128 stands for zero in the data rows.
Here are some numbered points:
[221 183 115 182 136 142 115 133 100 109 142 128  92 113 102 116 161 128
  97 178  99  94 144 170 140 129 118 112  87 205  86 113 116 146 139 151
 169 103 139 102 115 138 141 128 201 147 147  92 118  71 184 133 116 154
 113  87 142 141  92  94  94 147 179 139] 0
[  0 184 128 113 132 150 169 164 122 100 103  44  64 133 170 233 128  75
 125 112 201 209 127 154 176   7 147  43 179  48 255 141 104 126 109  79
  77 240 183 124 103  55  45 113   8 167 165 179 104  95 147 178  71 120
   6 164   4 141 127 152  65  83 198  49] 1
[145 110 120 134 100 132  84 173 141 161 150 194 167 100 169  79 120 166
 134 133 145 177 130 117  76 186 120 120 105  82  95 182 148 133  92  93
 162  46 143 163 165 149 150  53 118  96 166 119 104 132  91 145 109 114
 180 122 174 124 169 112  85 113 121 115] 2
[131 123 125 109 167 132 129 180 121  84  87 133 109  90 111 100  92 118
 147  91 151 102 116 128 178  62 138 134 105 125 148  88 164 119 131 130
 138 165 124  87 155 133 118 159  85 128 106 106 101  93 162 116 122 115
  95 138 144 134 110 129 121 110 136 125] 3
[ 92 160 101 122 104 149 152 150 154  84  73  85  99 109  56  86 129 159
 162 133  67  89 117 118 107 143 123 103 115 109 116  92 105 174 160 160
 146  97 135 114 117 130 150 142 129 156 123 160 118 178 129 110 128 135
 109 165 167 118 134  78 144 122 152 146] 4
[118 126 178 157  75 136  78 144 119  97 116 137 112 106 124 130 121 151
 132  94 123 107 133 137 131 135 143 131 111 113  83 167 131 124 131 111
 169 133 133 110 123 117 111 111 131 132 149 128 133 134  84 119  95  90
  97 134 123  91 123 108 117 132 120 134] 5
[137 156 120 172  76 156  75 125 138 128 121 134 116 127 244 144  93 109
 145 123 159 135 205 133 119 125  87 106 145  54 106 208 117 141 113  65
 127 110 110 119 131 123  92  79 149 155 170 111 141  72 114 104  94 138
 138  75  61 112 137 124 143  82 134 142] 6
[132 147 103 139 106 125 131 108 138 137 131 139 151 166 146 127 160 137
  94 166 118 159 176 125 121 174 138 156 138 146 135 155 128 131  83 121
  89 132 114 132 156 135 123 100 147 134 127 138 154 136 120 121 153 134
 127 104  95 130 138 123 136 135 101 143] 7
[119 129 139 176  65 107 114  56 160 174 128 173 124 163 242 144 115 124
  89 150 162 183 143 154 138 132 103 139 133 120 106 135  98 179  75  95
 120  89 122 143 119  70 128  60  83 156 146 150 216 127  69 109 129 148
  89 113  13 133 199  84 218 115 134 189] 8
[122 122  85 127 119 112 170 179 161 145 148  93 137 109 104 125 139 124
 153 133 120 135 126 134 113 162 168 116 117 114 131 138 113 134 111 142
 152 104 150 131 128 145 118 140 111 119 145 101  93 170  94 119 128 143
 138 115 177 110 126 116 132 111  69 124] 9
[153 138 201 140  44  98  88 103  93 144 159 202 149 130 166 117 131  74
  81 158  64  69 155 170 119  91  82 116  75 162  62 198 114 144 116 109
 127 165 151 142 101  98 100 149  98 177 175  67 110 119 139 136 124 120
 124  82  63 131 135 147 105 111 117 141] 10
[103  99 120 100 197 138 149 153 218 125 153  30  54 120 154 136 132 138
 129 137 159 193 113 141  95 166 157  92 189  31 178  93 133 209  70 150
 156  93 144 143  98 102 151 148 143 154 140 127 143 167 174 180  74 179
 149 156  43 183 171 164  46 142 140 148] 11
[144  71 148  57 121 190 160 138  78 158 171 159  85  62 195 129 156  81
  97  85 136 101  92 132 132 113 110 143  96 128 198  94 114  82 159 140
 160 152 205 118 149  90 159 146  87 158 126 125  57 118 161 127 105 168
 114  98 133 117 111 207  69 148 134  79] 12
[122 136 113 148 109 110 110  98 137 158 168 106 164 110 120 138 136 149
 137 116  95 139 114 145  62 145 148 149  91 111  94 164  91 140 132 133
 169 103  92 129 116 155 145 117 180 118 109 114 139 116 100 102 130 101
 136 140 144 137 134 115 155 154 112 146] 13
[129 101 137 112 138 117 132 119 145 141 131 141 117 120 113 105 138 144
 130 122 112 151 134 116 121 142 118 130 128 119 117 110 139 131 136 144
 114 128 134 141 135 116 141 128 126 138 120 126 122 137 110 137 124 132
 134 135 127 121 130 125 106 143 119 126] 14
[117 147 130 140 107 138 120 137 131 137 127 140 143 148 145 119 122 110
 139 119 135 125 141 116 109 149 146 125 126  99 113 148 103 141 113 134
 136 113 126 129 138 132 140  96 136 115 148 123 125 121 126 107 112 136
 121 125 143 110 148 119 126 121 129 125] 15
[132 110 150 148 105 121 115 130 126 152 138 168  94 125 137 116 132 121
 132 132 120 111 139 121  88 148 114 154 103 122 120 141  94 165 128 155
 132 120 114 124 128 145 140 136 159 129 155 136 126 118 139 112 126 119
 132 117 163 112 116 135 117 134 144 131] 16
[121  95 122  64 151 180  86 122  79 117 133  91  60  46  93 112 147 129
  96  70 128 166 154 149 153 116 113  89 133  93 168  73 100 125 167 215
 189  91 126  84 168 118 213 174 171 181  67 144 122  86  82 160 100 146
 110 125 149 189 106 141 119 195 191  94] 17
[156 111 163 160 154 125 126 125 118 105 110 132  97 152 108 115 129 177
 136 162 156 208 133 112 127 125 141 148 169 112 142 124 113 102  97 108
 104 112 149 107 140  88 119 115  76 121 131 148 152 148  79 130 115 109
 154 111  71 140 133 106 110 162 105 108] 18
[122 173  81  48 147 211 145 135  50 131 112 135 128 142 145 107 115 105
 166 152 149 147 145 156 152  53  69 135  89 157 108  80 164  38 144 111
  80 143 120 151 120 140  96 175 106 130  74 122  80   1 107 125 178 128
 142  97 181  98  87  74 160 104  85  56] 19
[149 112 108 101 157 132 137 136 112 165 142  97 204 126 123 149 158 128
 141 189 126 132 119 108  56 122 147 165 146 128 103  93 107  62  97  79
 125 147 150 106 118 119  87  95 139 105 113 122  97 100 144 127 203 115
 154 116 156 130 116 126 114 181  53 130] 20
[124 103 147 134 129 135 110 122 113 117 119 144 112 144 147 126 125 144
 128 110 134 135 131 112 149 121 129 147 124 107 140 139 123 111 125 118
 101 146 142 134 128 135 114 117 118 131 128 128 146 144 139  96 120 116
 128 133 106 144 124 127 114 118 130 123] 21
[143 156  79 203 125  87 155 111 167 122  93  57 112 140 154 186 141 142
 164 160 188 103 124 122  64  85 151 120 191 105 152 130  95 159  64  79
 169 100  91 109 131 123  89 135 180 128 169 122 199 152 158 101 103  80
 131 181  91 181  81 112 176 134 151 211] 22
New points follow, each followed by the numbers of its two nearest points above by angle, seen from the average point of the numbered points, nearest first.
[113 132 132 130 107 116  94 138  55 122 143 142 158 102 130 101 124 121
 121  98 105  76 172 138 133 137 114 175 125 191 134 142 118 123 174 138
 129 150 101 147 104 135 148 130 129  99 146 128 121 111 165 116 131 137
 145 138 131 126 126 150 129  99 134 120] 16 10
[134 119 113 170 134 147 121 116 137 125 117 106 124 165 134 162 139 120
 159 128 161 123 152 142 124 132 134 119 149 112 146 149 128 151  85 100
 160 124  98 105 118 144 117 110 155 130 150 114 160 123 147 131 126 121
  94 121 110 156 111 130 131 143 138 144] 22 6
[134 158  92 119 109 145 128 162 151  98 135  95 136 149 157 115 113 135
 130 135 145 121 152 150 159 120 103 129 106 125 125 142 109 148 108 146
 141 114  86 107 117 147 136 115 132 111 151 116 143 114 113 113 131 115
 118 152 118 130 110 110 178  96 143 139] 22 4
[163 156 123 148 128 111  94 123 122 147 128 164  93 104 126 142 148 122
 114 104  98 121 118 150 111 128 129 100 130  98  96 117 138 138 128 140
 150 143 151 132 133 135 148 133 161 164 141 111  84 107 153 148 119 148
  97 107 134 122  73 107  68 143 154 102] 0 16
[136 143  83 125 143 139 131 146 119 121 148  93  82 127 112 132 117 125
 121 121 143 120 135 152 165 131 121 125 145 140 150 114 125 154 125 162
 119 126  94 135 124 121 152 140 126 126 140 144 150 123 138 112 118 147
 115 134 101 151 112 166 122 132 162 137] 17 11
[130 121 149 153 133 105 106 131 128 121 161 172 140 163 151 119 146 147
 129 117 136 154 158 105 122 159 129 115 147 123 125 200 152 130  96 102
 127 142 136 166 131 120 125 102 101  80 165  97 104 178 119 149 114 135
 136 128 134 116 145 143  93 133 130 149] 2 15
[158 121 101  98 210 139 157 171 142 116 151  82  92 148 125 168 137 140
 149 125  94 100 150 118 152 103 137 109 171  97 195  91 199 116  96 111
 131 170 153 107 103  82 146 137 111 104 108 130 141 150 165 129 117 195
  74 189 146 154 116 205  33 109 159  95] 11 3
[144  80  90 117 139 135 156 145 162 132 117 109  74  96 150 162 140 123
 118 132 152 138 147 131 137  92 139 140 177 106 159  97 133 155 120 148
 120 164 151 140 127 111 105 144 115 117 130 155  73 165 173 144 142 136
 151 119 134 175 132 159 107 118 120 153] 11 12
[125 148 170 137  65 128 105 113  67 172 126 167 138  92 142 117  96  95
  84 100  89  65 127 104 132 102  81 145 103 163  81 166 130 119 186 139
 118 195 138 127 114 155 147 143 120 169 139 159 150  80 101  83 131  79
 153 105 104  88  77  84 177  88 128 101] 10 5
[123 147 146 124  88 132 147  98 101 132 141 129 151 107 136 139  81 149
 112 125 125  96 164 118 103 131 164 137 124 127 132 156  87 151 169 146
 134  98  83 110 156 154 148 115 169  94 125 144 137 114 114  75 126 117
 114 146 140 132 130 132 170 110 134 167] 13 15
[158 162 117 143 140 152 116 144 136 102 134  82 156 191 158  98 136 108
 162 115 136 196 135 142 165 111  96 113 159 141 156 119 108 144 103  85
 114 125 150 109 111 159 109 144 140 123 100 147 135 103 114 106 148 134
 137 150 129 145 101 106 176  77 115 162] 19 22
[146 185  93 157 138 115 142 128 112  79 133 136 137 165  62 117 132 117
 140 174 136  83 116 147 184 114 136 152 138 201 128 116 171 136 116 126
 106 143  92 131 106  95 119 158 124 156 160  94 171 140 168 124 155 116
 145 144 106 170 101 130 147  96 145 148] 0 3
[142 122 133 130 112 143 156 104 101 153 141 143 125 130 143 121 144 122
  85 146 118 139 117 166 140 115 106 108 114 155 134 130 152  89 131 137
 115 153 148 125 119 119 119 134 150 149 117 158 138 105 128 131 140 115
 116 121 113 138 123 135 141 152 121 101] 19 12
[130 178  79 188 168 141 133 160 232 143  89  89 160 144 123 100  87  82
 195 164 153 134 150 121  98 123 165 120 121 136  89 191 105 186  69  53
 131 164 144  94  96 113  61 103 104 146 154  58 101 200 177 145 114 163
  94 108 116 103 118  43  64  28  95 163] 9 22
[ 92 120 130  59 130 114 117 132 212 110 120  65 148 156  72 152 111 174
 157 100 125 161  99 137 166 131 160 106 158 123 125 155 111 150 157 107
 104 113 139 122 136 107 124 167  67 147  59 186 127 150  61 139 158 128
 125 169 107  99 181  85 173  93  74 151] 4 9
[179 151  92 173 122 133 125  55 150 134 134 128 111 119 203 136 173  78
  85 154 149 164 148 142 128 149 109 101 164  89 160 104  97 133 108 136
 153  83 157 144 119 114 126 105 173 161 140 102 150 102 123 144 127 120
 124 103  39 154 128 159 118 162 135  86] 8 6
[136 147 122 171  96 147 120 107 154 155 107  61 189 133 206 165 125  94
 142 162 203 110 122 106 117 134  91 148 145 130 118 182 114 170  45  75
 129 108  85 160 111 123  89 129 143 125 141 118 173 106 105 125 132  96
 117 129  20  95 187 114 183 134  95 160] 8 6
[154 121  33 141 100 159 187 176  35 115 201 191 119 155 177 109 161  80
  93 142 174 191 117 139 176  86 116 168 201 137 255 162 150  66  54 178
 102  89 136  78 156 194 175  78 111  78  70 158 117  65 222 128 133 164
 128 134  68 167 113 166 111 169 139  16] 12 19
[114  70 143 155 107 110 128 117 157 166 161 163 140 165 162 107 144 137
 145 134 123 168 173  60  97 189 106 154 138 128  95 196 118 135  88  92
  68 153 123 205 163 103  80  37  58  73 184 106 148 163 122 118 124 111
 154 110 162  71 163 126  41 128 110 137] 2 15
[ 89 135 191 111  78  85  65  68 136  90 132 100 118 134 134 154 114  70
 110  68 162  96 160 109 151 149  78 131 109 116 122 197  94 187 148 174
  93 128 133 198  64  93 160 182  87 193 168 200 131 131  42 117  79  99
 143 165  85  93 143 155 242 133 188 133] 8 5
[137 150 124 134 135 122 131 169 201 141  80 121 135 136 162 153 130 142
 157 143 142 147 154 130  74 126 133  81 132  90  83 129 112 140 123 107
 144 169 112 124 111 148  62  99  93 115 138 118 109 188 111 143 145 136
 111 145 151 124 115  94 139  83 107 191] 9 22
[141 158 143 135 112 156  97 120  68 115 162 155 129 111 109 119 104  99
 100 122 124 103 127 152 164 121 113 128  85 174 154 137 153  98 131 156
 150  92 100 108 121 146 134 130 145 144 148  91 136  89 122 110 106 120
 124 118 140 130 125 128 118 130 151 100] 0 19
[149  98 151 106 135 147  99 131 115 122 119 159 108 121 170  72 124  98
 148  85 109 142 154 145 170  99 108 124  94 118 121 112 190  87 162 147
 108 171 167 141 130 150 133 145  93 174 127 123  18 113 113 147 111 154
 175  69 127  82 103 172  85 130 163  58] 12 19
[139 224  51 100 131 173 156 162 131 108  96 115 113 151 149 117 113 117
 149 149 177 161  96 164 176  83 113 102 109 154 158 145  31 153  64 124
 137 112 106 111  93 167 132 122 118  69 122 116 192 121  89 127 170 125
 109  42 111 109  82  87 198  41 113 160] 19 22
[129 129 116 124 102 137 121 118 100 142 144 123 149 102 122 129 112 127
 103 105 132 128 108 110 127 137 149 167 136 150 142 162 126 136 114 148
 149 126 124 133 135 139 144 103 147 111 109 126 120 100 126 130 131 105
 117 145 139 139 119 136 185 143 132 119] 13 15
[100 139 154 130 137  95 148 127 120 129 169 132 135  80  65 112 106 146
 149 121 119  47 111 145 129 156 154  84 109 150  93 104 129 132 151 172
 131  83  95 124 111 113 165 163 146 145 132 134 111 163 138 180 155 124
 135 151 141 134 111 113 164 160 155 177] 4 14
[130 116  87 138 125 147 172  79 104 179 116 137  96 102 127 170 129 105
 100 177  76  74 110 115  91 125 111 175 125 149 153 123 116 127 135 110
 111 143 154 143 133 158  83 125 161 121 129 161 127  79 162 129 168  97
 115 123 123 130  77 167 182 162 114 155] 20 16
[144 102 118 104 104 144 161 138 118 149 139 134 137 107 143 123 119 136
 155 139 109 137 138 126  95  79 147 120 126 120 151 122 142  72 130 120
 107 144 174 110 160 155  85 106 118 134  94 123  74 149 154 158 141 117
 119 145 174  92  97 148 115 116 104 116] 20 12
[140 151 122 133 165 130 118 123 190 124 149  92 127 161 139 130 135 159
 135 170 154 141 151 152 156 146 111 109 127 124 125 120 145 139 114 103
 122  86 123 132 109 102 145 119 117 177 121 102 137 156 114 150 108 135
 139 124 102 128 189 115  98 128 147 108] 11 18
